One turn moves every row onto another: examples first, then more rows asked:
ret: [  5  -3   1  -8  -7   0  -1   5  13 -18 -10  -1   6  -5  10  -3  -5  -9
  -9  10  -8 -11   8  -2 -10  -6]
Bovad: [ -2 -14   5  -5  -5   2   9  13  -5   3  -4   8  -3  -1  -1 -12   4 -14
   0  10  11 -15  -8   9  -5 -10]
putid: [-13  -1  12  -4   0   9   2  -7  -4 -12   4   1 -10   9 -12 -16   4 -13
 -10  -2  -2   1   0   4   4  -9]
kub: [  2 -12  11   7 -11  -2   2   3   3  -4  -3  -4  -1  -2  -7 -10   4 -11
 -12   0   3  13  -3   5  -7  -7]
Nep: [  1  -3   7  -2   3  -1  -2 -10   0  -9  11 -10  -3   0   7 -12   7   4
 -16  -6  -9  -2   7   9   6   6]
dadit: [  4   2   4 -17   2   3  14   3 -15 -11   2   6  -4   0  -5  -5  -9   1
 -12   5   3 -10  12   0  10  -7]
kora: [ -6   2  -2 -10   2  10  -4   5   2 -19   0   5   4  -5   6 -12   1  -9
  -4  10  25 -19   2   4  10   0]
bipi: [ -5  -6  -4 -10  -9  -9 -10   9   6  -9  -4  -1   7  -4  11  -2   1  -9
 -17  14  12 -22   0   9  -1  -5]
tav: [ -8 -13   5  -4  -9   8  -2   4  -4 -11  -1 -12  -4  -3  -4  10   3  -3
 -23  11   0   5   6  -1  13  -4]
fov: [  1   0 -13  -5  11   2  -2   4  -8  -6  -6   1  17  -2   2   4   8  -3
   1   4   6  -5   1  -8   0   6]
feri: [ -9  -1 -12 -13   6  -8   3   8  -5  -4  -9   0  11 -14  -2   0   0 -10
   0  13  -3  -8  -9  -2   5   2]
zudot: [ -6  -6  -3  -8  -7   9  10  -8 -15 -11  -7   2   5   5  -2  -9   3  -5
  -2   3   2  -9  15   4 -13  -9]
fones: [ -7  -3   4 -12  -5 -10   2   3 -11  -8  -8   7   4  -1  -6  -7 -15 -16
  -8   4  -2  -5  -1   9  -5 -14]
sev: [  3  -2  -2  -5   1  -1   0   7  -7 -12  -5  11  -1 -17  14   0  -6   5
   7   9   8  -2   3   0  -6  -7]
Keso: [-10  -9  -2   9   6   7   3  -2   6 -13   3  -3 -11  -6   8  -3  12  -4
  -3  11   8  10   1   9  13  -4]
Sokon: [  1  -4   2  -1   1   6  -6  10  21 -12   3  -1  -8   0   2  -5   8 -19
 -18   4   8  -6  -3   3   6  -3]
Rov: [  4  -1  11  -6   1   0   8 -12  -8  -5  13  -2  -5   3   0 -11  11   5
 -15  -2   0  -6  12  10   5   4]
novek: [ -6 -11   6 -14   2   7  -3   4  -4  -4  -3  11   0  -1   0  17   3 -10
  -8   1   8 -11  -1   4 -12   6]
Mori: [-14  -2  17  -7  -3  -5 -11   0  -1  -6  10   3 -10 -15   2  -7   7   5
 -15   6   8   0  -9   5   3   1]
tar: [  0 -10  -3  -5   1  -7  11  -9 -11  -1   2   4   2   2   8   4  10  -6
  -5  10   5 -12  12  23   1  -1]
fuz: [-11   1   0 -14  -6   0  -1  -3  12 -17   4  -4  -7 -17   0 -18   1 -16
 -18   8   0 -10   1   7   6  -2]
Mol: [ -5   7   0  -2   8   3  -8  -3   1 -10   4  -6  -2 -10  -8  -5  12  -8
  -4  -2  -6   7  -9  -7  10   4]
soza: [ -4   0   2 -10   6  10   1  -9  10 -22  -4   5   8  -2   5  -6   2 -17
  -4   2   7  -8   8   6  -8   9]
mugif: [  6  -4   3   1   9   1  -1   1 -14  -5   3  15  10   6   7 -11   5 -12
  -2   2  15  -4   6   8  -3  -9]
Godo: [ -3  -9  12   7 -12  -3 -11  -1 -11  -3   5  -1  -3   1   7 -10  14  -5
  -8  12   2  -5   1   9   3 -19]
Lazuk: [ -9  -8   9 -13  -1  -3   9   0  -2  -3  -4  12  -5   1 -10  13   1  -9
  -9   3  10  -4  -2  10 -10   2]
sot: [ -4   4  -7  -1  -1  -7 -15   1  -7  -4   6 -10   3 -12   2  -3  15  -1
 -12   8  -4  -2  -4  -4  14  -6]
natir: [ -6  -6   8  -4  -7   4   7  -1  -6 -13  -3  -1  -6   2 -11  12   0  -4
 -19   8   2  10   9   1   8  -9]
Gel: [  7  -3  -4 -17   8   6  10  12  -9  -9   0   3   0  -4   1  -6 -13  -4
 -10  -1   3 -13   6  -1  10   0]
Tefu: [-16   1 -10  -6   1   4  -4  -3  -5  -5   5 -11  -2 -11  -8  -4  20  -6
 -10   4   4  -3  -6  -2  13   4]
mekit: [ -3   0  -5 -10  14  -1  -1   9  -2   1  -1   4   7  -2   3  -3  12  -7
   3   7  -1 -19 -11  -4   2   5]
Non: [ -1  -8   2   9   2  -2   8   0  -1  -7   3   2 -10  -2   5   0  10  -7
  -3  15  11   6   3  16  18 -10]
kag: [ 10  -1  10   1  -1  -5   7   6  -5  -8  -3  12  -7  -8   8  -1  -3   5
   9   9   7  -2   1   5   0 -10]
Kat: [-11  -6  -3  -1  -5   1   5  -6 -14  -7   7  -3   1  -4  -3 -21   9  -7
 -17   8  16   4   8  11   8 -11]
kigap: [ -7  -2  19  -6 -10 -11   1  -2  -1  -2   5   5 -14 -11  -3  -4   5   7
  -8   6   5  -2  -7  10  -3  -3]
gozo: [-10   4  -6 -14   2  -1  -5  -4 -11  -9  -7  -2  12  -7   1   3   5  -1
   4   6  -8 -14  -1  -6  -5   4]
kavu: [ -9   1  -3  -4 -13   5 -12 -11  -1 -25  -1  -8   3 -12   7  -3   6 -10
 -11  11   6  -5  12   8   6  -6]
zuge: [ -9  -9 -11 -12   6  -5   5  -6  -6  -5  -1   3  -1  -2  13   3   3  -8
  -1   7  -1 -18   7  21   0   0]
razek: [  7   0   4   3 -10   6 -16   0   9 -15   4  -5   2  -3   9  -6  13  -2
 -12  -2  15  -6   6   2  -4   0]
tikep: [ -3  -5  -5   3  -3   0  -7  -1   3  -2   0 -13   1 -12  -1   2  21  -5
  -6   5 -10   3  -5  -4   1   3]

gozo -> sot
ret -> kavu
kag -> natir
Where do these go?
Nep -> sev
zudot -> Godo

One turn moves every row onto another: examples first, then more rows asked:
Gokiv: [ -1   0 -12  -2   5  12   1  -2   9  -5   1 -19  -1   4  -3   1 -12]
reg: [ -5   1 -10  -2   1   5  10   6   4  -8   5 -19   1   1 -13  -6 -13]
Tive: [  6   4 -13   2  -6   4  12  -4   9  -2  -8 -14   2   8  -1 -24   2]
Dum: [ -3  12   5   7   6  -5   3   3  -8   7 -10  -5   8   6  -3  -4  -1]
mozul: [  9   3 -12   4  -3   7   5  -9   0   5   0  -7  -3   4   8 -23  -9]
daru: [ -4  12   5   4   6  -3   2   6  -2  10 -13  -9   6   7   1  -1   1]
Vukeb: [ -5  16  -5  -3  -9   6 -17   0   4  -3   9 -10  -2   0  -7  -6  11]
fuv: [-10   7   1   2   8  -2   3   9  -5   9 -12 -13   3   3  -2   2  -1]
fazit: [-11  -2   7   0  -4   1  17   6  -5   0  -3 -14   4  -2  -4  -9  15]
vukun: [ 12   6  -4   3 -24   2   0   1   2   1  -2  -4   2  -3  -6  -5  13]
Kugem: [ 11   4  -5   4 -21   4  -4  -1  -8   5   5   2  -1  -8  -3  -4   3]
buror: [  4   7  -7   0  -1   6   7  -1  16  -9  -3 -19   5   9  -6  -6  -4]
Garo: [ -7   0 -17   0  -3   5   8   3  -7  -6  11 -10   3  -4   5   0  19]
lafuv: [  1   2 -13   2  -7   1  15   1  -3  -1   1 -11   0   0  -5 -28  -7]
nibor: [ -6   2 -13  -2  -6   4   9   8 -10   2  16  -8  -1  -7  10  -2  12]
Sozo: [ -4   6  -9 -11 -11  -2   2   4  -7  -4 -12 -12 -11  -6   3 -14 -12]
ledo: [ -9  16  -4  -4 -11   4 -13   5  -2  -2  13  -9  -4  -4 -10  -9   5]
galez: [  0  -4 -14   0 -15   9  -5   3  -9   2   2  -7  -6 -12  -8   4   4]
Nopab: [ -7   0   9   2  -5   1  16   4  -1  -1  -4 -13   5   1  -2 -10  17]
savi: [  4  12  -5  -9 -13  -3   1   0  -1  -3 -13  -9  -8  -1   8 -16  -8]
Tusig: [-2 -2  8  5  4  9  2 -9 -9  7  1 -4  0 -1 10 -3  7]
rin: [-6 11  5  4  5 -5  5  9 -9 11 -8 -8  4  2 -2 -4 -5]
sugo: [-5 -5  5  3  5 11  2 -8 -9  6  0 -7 -1 -2  9  0  8]
Fif: [ -2   3 -13  -2  -5   6   5   3   1   0   8 -11   0  -1  14   1  20]
Komen: [ -5  -4   6   4   5   9   3  -7 -13   7   3  -5  -2  -4   8  -2   4]
Nunom: [ -2   7 -10 -12 -10   1  -1   1   2  -5 -18 -15 -10  -1   6  -9  -5]
fuzi: [ -4   4 -16  -6  -4   0  -1  -7 -10 -14 -15 -10  -4  -2  -5 -10  -4]
feve: [  3   1  -8   0 -23   1   3   8 -10   1   5  -5  -1 -12 -12  -5   5]
mok: [ -4  19  -3  -3 -12   3 -14   2   4  -2  10  -9  -2   0  -7 -10   9]
Gupo: [  2   4  -7   1   1   6   5   0  -2  -2  11 -11  -1   0  -5  -8 -22]
futef: [  4   9 -11  -4  -6  -1  -3 -11  -4 -14 -17  -7  -1   3  -1 -12  -1]
Zaguv: [  0   6 -11   3  -7   0  10   3 -13  -2  17  -3   5  -5   6  -8  14]
Kup: [ -9  15  -7  -5 -10   6 -14   4   4  -3   9 -13  -4  -2  -9  -5  10]
Vimot: [ -7   8   1   5  10  -2   2   4  -5   5 -14 -10   7   6  -4   2   3]
lofu: [  4   8  -7   2 -10   2   7   3  -4   3  14  -4   3  -2  15  -7  14]
leze: [ 11   9  -3   3   0   7   2  -6  11  -2   3 -10   3   9   2  -7 -13]
gizes: [  1  -2 -13  -1 -19   7  -1   6   1  -2  -5 -12  -2  -8 -11   3  14]
figi: [-10  14  -7  -4  -8   6 -15   3  -1  -3  11 -10  -4  -4 -10  -6   7]
debi: [ -9   8   1   5   9  -4   4   6 -12   6  -9  -8   5   2  -7  -1  -3]
moke: [ -7   1  10   2  -6  -1  18   5  -5   0  -1 -11   5  -1  -3 -12  14]
rer: [ -5  -3 -20  -2  -2   7  13   1   3  -4  -7 -20  -2   2  -7 -19   0]
Zol: [  3  -2 -18   1   2  13   2  -9   6   1  -7 -15  -5   5   6 -13  -2]
Voluf: [ -3  -4 -19   0   2  10   6  -4  -6   3   1 -12  -7  -2   1 -17 -12]
rerom: [  7  10  -2   2  -5   0  11   2   5  -5   7 -11   6   5  -7 -14 -14]
Giv: [  2   9 -10  -4  -7  -4   0  -7 -13 -12 -11  -4  -2  -2  -4 -16  -8]
tagav: [  3   7 -11   3  -6   3   7  -2  -1  -4   9  -6   7   2  10  -4  22]
san: [  9   1 -10   2 -17  10  -9  -4   2   2  -5  -6  -2  -4  -2   4  12]
reni: [ -5  18  -3  -2 -11   4 -14   1  -1  -2  13  -6  -2  -3  -8 -10   6]

nibor -> Garo
Sozo -> fuzi
Where do these go?
rerom -> Gupo
rer -> Zol
Vukeb -> mok
gizes -> san
fuv -> Vimot
moke -> Komen

One turn moves every row onto another: examples first, then more rows asked:
bir: [ -7  -5   4  13  11 -15  -3   3  -8   0  -1   0  -3]
viruz: [ -1  -9  -2   5  -5   3   4   9   0   7  -5  -1 -11]
kun: [  5  11  -2  -5 -12   2   5   0   8  -3 -12  -1   7]
Fek: [ -9   3 -13 -10  -3 -11  -4   5   2   7   4  -9   2]
bap: [ -9   4  -8 -13  -4   5   3  10  14   5  -6   1   4]
dofi: [-13  -6  14   6  11   0  -6   5   6   5  -5   6  -6]
lel: [-17  -1  -1 -14  -1  -2  -8   0   3 -10  -8  -6   2]
suge: [ 5 -3  4 14  7 -1  4  7  3 12  3  2  4]
rodek: [  0  10  -2  -5  -3  -9   9  -9   3  -9 -11  -4   0]
rire: [-3  6 17  1  5 -7 -9 -1  6 -7 -7 15  1]
resik: [-12  -2  -1   0   8  -1  -3  -1   9   7   3  -5  20]
renu: [-13  -5   7  11  12   1   1  11   6   4  -9   7  -5]
tave: [-16   5  -5  -2   2  -2   6 -11  13   2  -5  -7   3]
Rugaz: [ -5   1  -9  -9   2  -7   0   3   2   1   6 -16   4]
fono: [ -5   6   2  11   8  -8   8   3   4  -6 -13  15   1]
Zupag: [-11 -12   9   8   7   5  -3   9   3   5  -8   7   0]
lupid: [-15   6  -4 -10   8  -9  -7   9  10  10   2   6   9]
Vobi: [  3  -6   8   5  -2   3   1   4   4  -4 -10  16  10]
viguf: [ -2  -4  12   1  -1   3  -9   6   2   0  -1  -9 -11]
tokid: [ -8   7  -9  -4  -3  -6  -5   4   6   6   4 -15   7]
Bufu: [ 2  8  5 14  8 -6  4  2  5 -3  0 14 10]
sovir: [ 2  2  3  5  0 -5 -5 10  0 -4 -2 20 10]
petu: [  2  11 -10 -10 -10 -12  -1   4  -2  -2  -3   7   1]
noz: [  0   0   8   4   4  -6 -14  19  -2   5   1   5  -1]
larob: [  0   0   9   6   8 -11  -4  -2  -3 -11   0  14   6]
rume: [-15  -5  -8  -7  14  -9   1   7   1  -3  -2  -2  11]
bulat: [  5   5  -3  -6  -1  -8   4  -5  -3 -14   0  -6   6]
dulad: [-10   5   2  13   0  -5  -1   4   3   5  -6  -6 -14]
Zit: [ -1  10   1 -13 -11  -8  -5  -3   2  -7 -11   2   0]
meri: [ 2 18 -3  3 -9 -5 -1 -3  6  0 -1 -3 11]

Vobi -> petu
viguf -> rume
tave -> suge
Where do these go?
Zupag -> Fek
larob -> rodek

